Where one turn sends some rows of the set: a few examples, then the rows asked
nok: 1	-6	5	-30	0	6	-12	7	3	23	-1	18	1	-21	11	-24	12	-4	-33	-17	-3	9	7	7	-7	-28	8	-21	10	-7	21	-1	-23	7	21	-17	10	-21	-3	-10	-24	17	8	2	19	-12	7	-8	-11
Goko: 19	-8	19	-13	6	-6	5	4	-7	4	3	17	-26	-18	17	-25	22	6	-27	-12	13	10	4	7	19	-5	14	5	-12	-17	12	10	-18	-16	15	-18	5	-9	2	9	-16	1	5	-9	-14	-24	-2	-12	-25
migi: -5	4	12	-13	4	-3	-11	-10	-2	16	-5	10	-22	2	18	-1	14	2	-37	-6	14	1	4	-2	8	9	-11	-2	4	-20	2	22	-20	8	4	-4	12	2	9	-5	-31	6	21	21	7	-1	-3	-21	0
gotig: 2	-9	15	-7	-11	5	4	10	10	15	-2	25	-8	3	23	-22	20	-2	-28	21	-8	-10	3	5	3	-4	12	-5	7	-5	17	7	-8	-1	23	-32	6	-6	-3	-6	-34	3	-1	-5	4	-16	2	10	-13
vok: 5	-3	6	-42	3	0	-14	14	-6	18	-3	18	-4	5	6	-18	12	3	-22	-20	-6	-3	6	20	-7	-16	-3	-8	12	-13	9	1	-17	47	14	-7	1	2	3	0	-17	10	2	6	5	-5	0	-5	-13
pib: -7	5	18	-10	-5	-13	-23	9	-1	20	-21	23	-9	9	21	-13	4	9	-38	-8	10	2	-6	30	0	-4	9	-7	7	9	-1	6	-13	-5	16	-6	4	-10	8	-3	-33	13	17	6	6	1	6	-9	-7
rofo: -1	-9	5	-37	5	6	-18	-3	5	12	5	-1	-1	-23	14	-22	9	2	-29	1	-13	-9	8	20	10	-9	11	-9	-3	-16	0	8	-7	23	17	-4	13	2	0	-1	-22	9	16	1	7	5	2	-16	-17
Faba: 4	5	20	-26	1	-6	-28	12	-3	9	-4	26	3	-6	6	-19	1	-1	-19	-12	-9	-5	20	6	6	-8	5	-8	-10	13	16	11	-12	15	20	-3	7	7	5	18	-14	6	-2	24	10	-25	-11	5	-20
Funef: 12	7	10	-13	-10	2	-2	-1	11	1	-3	19	-18	-4	15	-16	12	-2	-25	10	5	-3	4	-20	6	-7	-10	-16	-8	-14	8	12	-28	8	14	-16	5	-6	3	-9	-42	9	6	-2	14	-8	8	-12	18
bel: 9	-9	4	-12	0	-3	-8	17	3	7	9	7	-26	-5	10	-12	8	-17	-14	-11	-6	4	9	21	14	-3	4	11	21	-13	24	16	-2	-3	23	-11	-5	4	1	9	-27	9	14	-7	-11	0	-17	-4	-14
Subir: -3	-10	6	-7	-1	-7	-21	5	-19	14	10	14	-11	9	13	-7	-6	2	-40	-17	8	-6	-3	-4	11	-2	-1	-8	-7	-8	9	20	-8	-2	15	-9	1	-13	5	-4	-33	17	33	-22	7	-1	-10	-4	-17
zemu: 8	-14	15	-12	-1	19	-19	11	-19	27	-5	9	-10	8	4	-9	1	-2	-32	-4	13	7	13	-8	-7	-19	-14	-5	-9	-6	29	7	-24	-3	7	-2	-4	6	5	6	-26	22	12	-4	-2	-13	-21	-12	-18
nedir: 11	16	22	-9	5	-8	-12	27	-6	-12	3	29	-28	-5	-2	-16	13	0	-18	-16	7	4	5	1	4	-25	8	5	-4	0	15	19	-11	1	15	5	1	7	22	-1	-21	11	3	-1	-14	-26	-5	7	-6
labo: 15	-11	13	-10	15	-7	-6	24	-13	-6	11	10	-23	-5	18	-19	4	-1	-9	1	-4	8	21	-8	-2	-22	-4	7	7	-14	13	11	-18	-3	34	-4	1	7	5	-7	-26	15	12	9	9	2	-13	-8	-23
pife: 12	-1	3	-2	13	-3	7	34	-9	2	0	13	-18	-6	-8	-17	14	3	-24	3	8	-3	9	11	6	-12	-2	-6	0	-21	27	12	-20	9	34	-7	-9	-14	4	4	-22	10	1	-23	4	7	1	1	-7
Fol: -5	-3	19	-29	0	-8	-2	-2	6	13	-2	21	-3	-4	1	-19	11	5	-20	-21	-10	-9	9	8	13	2	9	-17	-8	0	11	15	-7	7	25	-27	-1	-5	-5	16	-20	-1	-2	-1	-3	-27	9	9	-27
beze: -7	0	21	-26	0	-12	-11	9	6	2	-3	6	3	-5	-10	-14	24	11	-21	4	-14	-4	7	-5	9	-16	0	-11	-12	8	8	13	-22	10	29	-7	10	-7	10	15	-16	6	-10	5	11	-22	12	3	-8
subu: -4	-7	10	-11	22	8	-30	3	-3	8	-10	26	-14	-5	1	-20	10	2	-22	-11	9	13	-3	-2	6	2	13	-10	-4	-8	17	1	-20	1	15	-11	5	-4	16	-7	5	21	6	-14	-2	-6	11	-26	-4
Vil: 10	18	17	-16	-15	0	9	3	2	27	-4	18	-19	6	9	-16	17	-8	-28	-24	9	-11	6	0	4	5	-3	-14	3	-23	17	19	-20	15	14	-20	-2	6	11	-10	-30	0	14	-8	-4	-17	-6	-14	1
rutev: 8	2	23	-21	-1	-12	-8	11	-25	1	6	27	-19	-6	22	-15	30	-3	-22	-9	35	7	1	5	12	-15	11	15	-3	-13	19	6	-13	2	12	-10	4	-8	6	13	-10	6	7	0	6	-1	3	-9	-24
zepap: 9	-2	12	-17	-2	9	-26	7	-3	0	13	33	-18	12	16	-22	11	-3	-11	-16	0	9	1	-14	-5	-7	-3	4	16	1	19	20	-18	14	12	-12	-4	-1	8	-11	-1	23	-1	-9	0	-15	15	-12	-22
nol: 5	1	19	-1	7	-10	-8	21	-3	8	-6	12	-6	0	22	-30	20	29	-27	15	-12	-6	2	2	7	-7	7	-4	-14	3	5	14	-15	24	22	-15	2	6	3	-14	-17	10	-2	5	2	-1	2	1	-8
Lomit: 9	-25	9	-6	-11	6	-9	-1	-5	8	2	23	-12	4	12	-11	1	-4	-24	-8	-5	10	1	-23	8	-13	-16	-8	-2	3	21	11	-3	0	8	-14	-5	-2	-2	0	-35	16	7	-17	1	-6	-12	8	-15
zon: -11	2	27	-42	-1	-10	-15	-2	0	17	3	19	-3	4	4	-18	12	5	-20	0	4	-4	16	5	8	-10	5	-6	-5	-9	2	15	-13	-2	18	-9	15	-16	7	24	-21	2	-1	17	6	-8	1	-11	-32
Lapa: 14	3	7	-15	3	-4	-6	0	0	15	12	22	-14	1	14	-20	16	-11	-11	-9	1	-11	-7	8	-5	7	5	-9	-5	-3	17	23	-15	-10	11	2	5	-13	25	-9	-10	-2	11	-29	8	-20	-11	-9	-9
pege: 0	-8	-3	-33	18	-5	-18	4	6	9	-2	11	-8	-5	18	-16	9	8	-17	-7	-20	8	12	11	-1	-16	-11	-18	6	-5	-1	10	-11	11	17	-1	16	-17	12	-13	-36	6	7	3	7	-11	4	7	-3
nado: -7	-11	20	-21	14	12	-6	-10	-3	9	1	8	-12	-9	8	-9	12	-11	-21	-8	18	-1	-11	4	-12	6	0	5	-4	-7	21	14	-17	-4	11	6	0	15	13	-5	0	5	11	-5	10	-6	-2	-16	-19
manu: 10	-1	13	-28	1	11	0	4	4	29	-3	18	-5	-20	4	-17	17	5	-28	-10	-7	-7	17	15	-12	-21	-4	-27	5	-9	15	20	-8	21	19	1	4	-1	12	-9	-23	-2	-4	-12	4	-9	2	3	-29
Fegon: 7	-8	9	-7	8	-9	-27	16	-21	11	0	2	-3	6	5	-12	5	13	-34	-3	-1	11	-7	-12	18	-11	-6	-9	-5	-2	13	18	-20	23	16	-16	-3	5	16	4	-14	12	16	-24	-6	-1	-12	-8	-1
koba: 9	3	19	-20	10	-2	-27	23	-17	-13	-7	29	-25	-1	17	-8	9	-9	-19	-9	26	7	7	12	12	-12	2	10	-9	-6	17	-8	-19	0	24	-4	2	0	10	6	-24	8	7	-5	0	-18	11	6	0
ror: 19	13	16	-10	-8	0	-24	1	-5	10	3	19	-19	-5	27	-14	12	2	-22	-4	5	-4	11	-15	7	-4	-1	-9	4	-7	11	24	-16	36	9	-20	-2	25	7	-6	-23	7	8	7	2	-3	-2	-16	-2
taza: 1	-13	31	-27	-6	5	-6	13	-8	24	7	11	-15	14	1	-16	8	1	-23	2	8	1	1	-8	13	-19	-16	-13	-17	-21	10	10	-21	10	21	-13	-7	3	17	-1	-25	8	13	-24	-14	2	-15	-14	-16
doba: 15	-2	16	-6	0	-3	9	8	-3	-17	2	10	-25	-8	-2	-10	24	8	-27	1	3	0	-4	9	10	-11	0	8	-10	-6	0	21	-15	-3	12	5	-2	4	7	9	-20	11	6	-5	-15	-23	13	-3	-20
gote: -3	10	20	-31	0	-9	-29	9	-11	16	-8	13	4	-3	10	-14	6	8	-31	-18	11	-6	17	16	8	-5	1	-13	-10	7	14	9	-23	3	33	-7	6	-17	3	16	-19	3	1	-4	15	-19	20	1	-20
gen: 6	-15	22	-15	10	-11	-7	16	4	10	1	10	-31	-13	-1	-5	11	5	-26	-7	15	19	-2	11	2	-28	-8	-2	10	-10	13	15	-29	-10	29	1	-6	-9	7	6	-26	10	3	-2	3	15	-6	-16	-13
feru: 15	-5	12	-27	14	7	-12	8	9	-2	15	28	-20	12	15	-23	2	3	-7	9	4	-1	-7	4	-1	1	-17	-4	-17	-11	7	19	-35	12	11	0	-8	-12	11	-5	-13	8	-1	-12	-1	-13	4	-9	-7
gosa: 14	7	12	0	0	8	-24	0	-6	30	-18	18	-24	-9	16	-6	22	10	-35	-13	18	6	19	-6	3	-3	-6	-21	1	-7	22	12	-28	6	13	-15	6	-1	10	-8	-28	9	1	-4	5	-13	11	-18	5
beper: -14	6	35	-34	-5	-2	-4	13	12	28	-3	12	-14	9	15	-24	9	6	-32	2	17	-10	-7	19	-1	-10	12	6	5	-15	15	10	-17	5	20	-20	2	0	3	0	-31	-2	0	-1	-7	2	-8	-6	-10
Sular: 27	-13	7	-2	1	-14	-16	19	-17	9	-8	20	-29	-3	8	-11	10	6	-15	-26	2	-2	13	20	7	-8	6	-7	4	-6	8	-1	-11	7	32	-7	-11	3	3	2	-22	16	11	-20	3	5	0	-17	-21
bolur: 14	-4	28	-7	-4	4	-21	18	-5	22	-23	18	-13	6	21	-19	8	17	-37	-7	-2	2	14	7	-12	-13	1	1	7	10	8	2	-24	5	24	-1	7	16	8	-12	-23	10	-6	11	4	-21	-4	-9	-20

zepap moves to -> nado
zemu moves to -> taza
migi moves to -> Funef
Now find these:
rutev moves to -> doba
nok moves to -> manu
gote moves to -> Fol
nol moves to -> pib
bel moves to -> labo

Where one turn sends some rows of the set: a few examples, then the rows asked
kul: 22	2	2	23	20	0	-4	8	-6	15	-4	-5	-1	-11	6	-13	-4	-8	15	3	3	-11	9	-18	-12	5	9	4	-6	-11	7	11	-4	-14	2
garok: 18	-1	-8	23	18	9	-3	6	-9	11	-6	0	4	-9	13	-8	-9	-5	17	10	10	-10	11	-13	-17	0	13	-4	-3	-13	4	6	-8	-17	-6
sala: -7	0	9	-6	-1	-5	6	6	-13	-7	-21	4	10	15	-6	5	-2	10	3	4	5	11	7	4	5	15	-13	-10	1	-3	-13	5	-19	9	-2
mena: -12	0	-2	-5	2	12	-13	5	-10	9	-6	1	4	16	4	19	4	-10	-4	-7	9	-12	1	5	18	15	-9	-3	-5	-13	5	-8	5	12	-6
rure: -8	-1	6	-12	-1	5	-8	0	-5	11	-4	2	2	17	-6	10	0	-23	-8	-3	4	-16	-4	11	18	2	-7	-8	-4	5	6	-10	9	8	-12
dar: 6	1	-4	-7	11	0	3	17	-2	-2	0	-4	6	18	-2	-28	-7	-5	-9	9	9	-5	-3	6	15	6	-14	-5	3	5	-8	-5	-4	-7	5
sof: 6	8	10	19	4	4	-2	-1	-3	14	-8	8	-4	-7	-12	14	6	-3	2	-16	-2	-9	14	-16	-20	-2	5	-20	-4	8	10	4	2	1	10
bubu: 17	0	-1	27	17	0	6	4	-7	9	-2	8	1	-10	8	-13	-7	-2	14	12	1	-12	19	-14	-13	4	8	-3	2	-6	5	9	-4	-19	-2
mit: -21	-7	0	-11	0	0	12	-15	-3	1	7	-3	2	3	-8	4	-6	-9	-10	25	6	-2	-4	3	-7	0	3	13	2	1	4	-12	6	0	-9
Fomi: -1	-3	18	-8	2	-8	7	6	-13	-3	-17	9	7	15	-7	3	-4	-7	-2	3	2	2	3	7	19	8	-13	-15	7	7	-11	2	-15	4	-10
zomed: 4	10	-3	-12	14	2	-1	21	-5	-3	-7	-8	9	11	3	-22	4	-5	-2	12	13	-1	-5	0	23	5	4	-3	0	-3	-5	-8	-3	-2	8
Vur: 13	1	17	17	7	6	-10	2	-6	18	-11	4	-1	-10	-6	21	5	-7	6	-20	-5	-7	4	-17	-15	3	8	-9	-5	1	7	8	-4	-2	10
zotok: 5	-3	1	12	9	8	-3	3	-3	23	-3	-3	1	-8	-18	15	2	-11	8	-6	-7	-4	2	-22	-29	-4	8	9	-2	-1	8	-3	10	-15	1
rozok: -17	-2	2	-19	-1	-2	2	5	-7	-2	-4	-6	6	1	-10	4	3	-15	-9	24	11	7	-14	6	-2	-4	15	4	3	3	3	-14	4	-9	-1
ligab: 9	3	8	15	5	8	-11	1	-6	14	-18	8	3	-11	-7	12	4	-6	0	-22	-1	0	9	-15	-20	-5	6	-21	-8	-2	1	5	0	-7	13
Gup: -2	2	4	-15	-4	13	-13	0	-7	8	-8	0	7	11	2	14	9	-16	-2	-2	4	-7	-12	6	24	1	11	-10	-7	0	5	-11	4	6	-4
faku: 26	-2	6	24	11	3	4	1	-9	15	-13	-5	0	-8	-9	-1	-3	5	7	-6	-1	-2	6	-18	-15	-5	5	-10	-4	1	1	13	-14	0	5
lil: -14	-8	9	-13	-3	2	3	-2	2	-6	3	0	1	10	-10	4	-3	-14	-8	22	4	-3	-11	14	-8	-2	3	1	2	15	-1	-12	2	-8	-13
Lik: -1	-1	5	-15	0	-9	10	7	-22	5	-23	0	12	13	-10	5	-3	-6	1	11	4	12	-3	5	19	0	-1	-13	6	-1	-6	0	-17	5	-4
ruv: 8	0	-4	17	9	13	-1	3	2	12	7	14	4	-4	2	1	-2	-4	21	12	-8	-12	15	-13	-23	7	9	8	2	-3	6	-1	8	-24	-5
gogaz: -4	3	1	6	6	10	-10	4	-2	17	-10	7	7	-6	-13	15	3	-11	13	-10	-2	1	10	-22	-33	-3	6	-3	-5	-3	3	-5	9	-16	2
Keze: 6	0	-3	9	12	14	-7	5	-2	14	-5	6	9	-5	3	7	-3	-6	27	9	-1	-4	12	-19	-29	1	10	7	-3	-9	1	0	2	-24	-11
fifu: 2	-6	9	-12	-4	5	-3	-13	4	-8	5	11	6	5	17	-12	-8	-1	6	19	-8	0	1	16	8	17	5	9	-6	-9	2	5	-4	-8	5
gapi: -3	7	-1	-6	15	-5	3	7	-1	-2	2	-6	4	8	3	-29	-3	-1	-13	7	12	-4	4	-2	15	11	-10	-1	-1	-4	-1	-1	-2	3	19
gid: -3	-3	11	-10	-1	-4	14	-8	-11	2	-15	8	11	13	-11	4	-4	7	-2	1	-5	9	8	-2	14	9	-14	-9	4	1	-10	1	-15	13	2
sosod: 1	-5	10	-17	-1	-2	-9	6	0	-4	2	10	5	12	10	-13	-11	-19	4	17	-6	-5	-2	24	7	16	-3	6	-4	-5	4	3	-2	-18	0
Ran: -5	5	4	10	2	7	-3	0	-1	19	0	13	1	-3	-16	19	2	-7	12	-5	-10	-8	15	-13	-31	3	6	-1	0	2	12	-3	9	-16	0
Tumu: 23	2	4	25	8	1	4	-3	-11	11	-11	8	-4	-7	-3	-8	-5	0	5	-6	-2	-11	17	-12	-9	-3	5	-22	-4	0	5	14	-9	-2	5
lan: 15	-7	8	14	11	8	-3	1	-1	9	-3	7	4	-12	0	5	-1	-5	25	11	-10	-3	5	-17	-24	5	12	12	-4	-4	-1	5	1	-22	-7
bom: -22	-14	-6	-2	-2	8	6	-3	-8	-6	-1	0	2	3	-9	12	0	-2	-18	23	11	1	-8	7	-7	0	4	6	1	-1	-3	-14	3	-4	-13
befop: -5	-10	7	-9	-8	1	-10	-5	-4	-14	-6	13	3	1	14	-5	-5	-8	3	16	-1	2	1	20	4	17	6	6	-13	-17	0	5	4	-14	-1
Bopeg: -3	4	-12	-4	8	1	-3	14	-2	-10	-6	-10	2	11	0	-29	-2	3	-9	6	15	-1	2	3	6	10	-9	0	-13	-8	-3	-2	4	0	11
dapuv: 6	-5	3	-23	-7	4	-6	5	-4	-4	-7	9	14	10	7	-10	-6	-10	11	19	-7	10	-6	17	11	9	9	6	-5	-8	1	2	-3	-16	3
bidun: 21	-2	0	27	12	5	-1	0	-13	11	-16	3	1	-12	2	-4	-8	-2	0	-4	7	-2	8	-12	-16	-7	10	-20	-4	-8	1	11	-14	-9	7
tutar: -13	3	9	-13	4	9	-8	-9	-2	10	0	5	4	11	4	17	9	-12	-3	-5	4	-15	0	-3	20	14	-2	-2	-4	-3	2	-13	9	15	-3

ruv moves to -> bubu
ligab moves to -> gogaz
Now find these:
gid moves to -> tutar
dar moves to -> Fomi
bom moves to -> befop
zotok moves to -> lan
rozok moves to -> dapuv

